Here are some points, each followed by its number:
[-19. -61.  30.  23.  19.  14. -13.   7.  46. -10. -33. -20.  10.   2.
   1.] 0
[ 16.  39. -20.  26.  31.  34.  36. -21.  10. -12.  15.  -4. -11.   3.
 -30.] 1
[-23. -52.  13. -37. -14.  19. -17.  31.   3.  -8. -10. -31.  19.  -1.
   1.] 2
[-13.   3.  23.   6. -28.  29.   2.  -3. -13.  29.   8.  -8.  -2. -11.
  -8.] 3
[ 24.  27.  41.  17. -85. -49.  56.   9.  27. -47. -12.  20.  30.  50.
 -29.] 4
[-23.   4.  27.   0. -30.  -7.  23.  -2.  14.  13.  21.  -8.  -4.  11.
   2.] 5
[ -1.  26.  24.   3.   7.  43. -32.  -2. -33.  37.   9.  35. -19. -37.
  -4.] 6
[ -1.  35. -33.  -2.  28. -40.  -9.  -2.  10.  11. -31.  15.  34.   0.
   0.] 7
[ -3.  20. -18.   6.  17.  21.   0.  -5.   1.   5. -37.   4.  32.  14.
 -17.] 8
[ -7.  -5.   7.  24.   1. -52.  56.  -1.  53. -14. -23. -17.  32.  28.
  -8.] 9
[  4.  26. -14. -11.  40.  29. -18. -26. -69.  33.  -8.  23.  -6. -21.
 -31.] 10
[ 23. -29.  11. -98.  50. -72. -24.  73.  36. -39.  57. -77.  49. -63.
  77.] 11
[ -3.  -7.  29.   0.   4.  -3.   8.   2. -10.   6.   6.   3.  13.  -5.
   0.] 12
[ 11.  20. -44.   7.   3. -79. -22. -11. -12.  25. -27.   5.  20. -23.
 -16.] 13
[ 10.   6.  52.  11. -11.  29.  33.  16.   4.   2.  17. -26. -26.   4.
   4.] 14
[-20.   8. -33.  30.  33.  13. -16.  14.  19.   6. -44. -48.  24.  17.
  28.] 15
[ 15.  -8.  -5. -46.  -8. -35.   3. -13.  39. -17.  12. -59.  46. -29.
  24.] 16
[   5.   26. -101.   30.   27.  -27.  -11.    3.    6.    4.    3.  -11.
  -14.  -10.   14.] 17
[-41.  -8.  26. -50. -23.  37.  11.  18.  -3.  -5.  28.   7.  -8.   1.
  -6.] 18
[ 127.  -43.   22.   39.    5. -120.  -76.   15.   32.  -65.   29.   53.
   60.    6.   73.] 19
[ 22. -11.  -7.  19.  22.  17. -23. -12.  35. -12. -28. -33.  23.  12.
  14.] 20
New points follow, each followed by the number of its nearest point above by angle, seen from the average point of the numbered points.
[ 17.  13. -20.   5.  11.  -8.  -5. -11.  36.  -9.   0.  13.   4.  34.
  -1.] 1
[ 13.   4.  -6.  17.  32. -18. -22.   8.  18.  -7.  -5.   1.   2.  -2.
  -7.] 17
[  3.  -5.   6.   6.  -6.   5.   6.   0.  -2.   2.  20.   4. -21.   8.
 -32.] 3
[ 31. -14.  17.  -4.   0.  -8.  -6.  23.  19. -20. -10.   0. -40.  25.
 -10.] 14
[-24. -20.  45.  -3. -43.  -6.  20.  13.   5.  28.  45.   4. -61.  -6.
  34.] 5
[ 12.  38. -26. -10.  45.  42. -49. -62. -80.  12. -30.  17.   1. -39.
 -33.] 10
[ -2.   8.  23.   2. -17.   9.   8.  -7.   2.  23.  10. -13.   6.   1.
  -1.] 3
[ 68.  17. -38. -26.  17. -11.  -1.  -8.  -5.  18.  25. -30.  75.   2.
  10.] 16
[  2. -96.  20.  46.  23.  -5.  22.  -1.  57. -46. -38. -14.  18.  24.
   6.] 0
[  4.  -8. -35.  22.  10.  21.  -9. -16.  15.  27.   3.  25.   1.  12.
  16.] 17
[-12. -30.  -5. -20.  -2. -31. -29. -62.  11.  32. -44. -37.   8.   1.
   6.] 13
[ 20.  -8.  63. -58. -76. -65.   6.  17. -27.  -2.  -9.  50.  -3.  33.
   9.] 4
[ 56.  12.  -2.  55.  12. -77.  13.   3.  35. -41.  14.  50. -25.  25.
   7.] 19
[ 11.  38. -21.   6.  81. 127. -25. -42. -13.  -3. -82.  28.   6.  -3.
 -63.] 8
[ 10. -10.  -6.  -4.  13.  -6. -18.  29.  16.   0.  -4. -16.  11. -20.
  19.] 11
[  6.  29.   7.   2. -75. -60.  25.  17. -28.  14.  26.  39.  16.  16.
  -9.] 4
[ 50.  -4.  -3.  18. -39. -22.  21.   6.  15. -35.   2. -38.  14.  26.
 -17.] 4
[-106.   -6.   38.  -40.    8.  -26.  -29.   21.  -43.  -18.   19.   53.
  -51.  -10.  -12.] 18
[-16. -16.  12.  -4. -10.  17.  31.   9.  13.  10.   4.  -6. -32.  -3.
   5.] 14
[ -7. -11. -20.  30.   9.   1.  -6.  11.  11.  19. -10.  -8.  -6. -13.
  -9.] 17
[ 27. -19.   5.   6. -18. -19. -15.  29.  38. -38.  21.  18. -30.  28.
   0.] 19
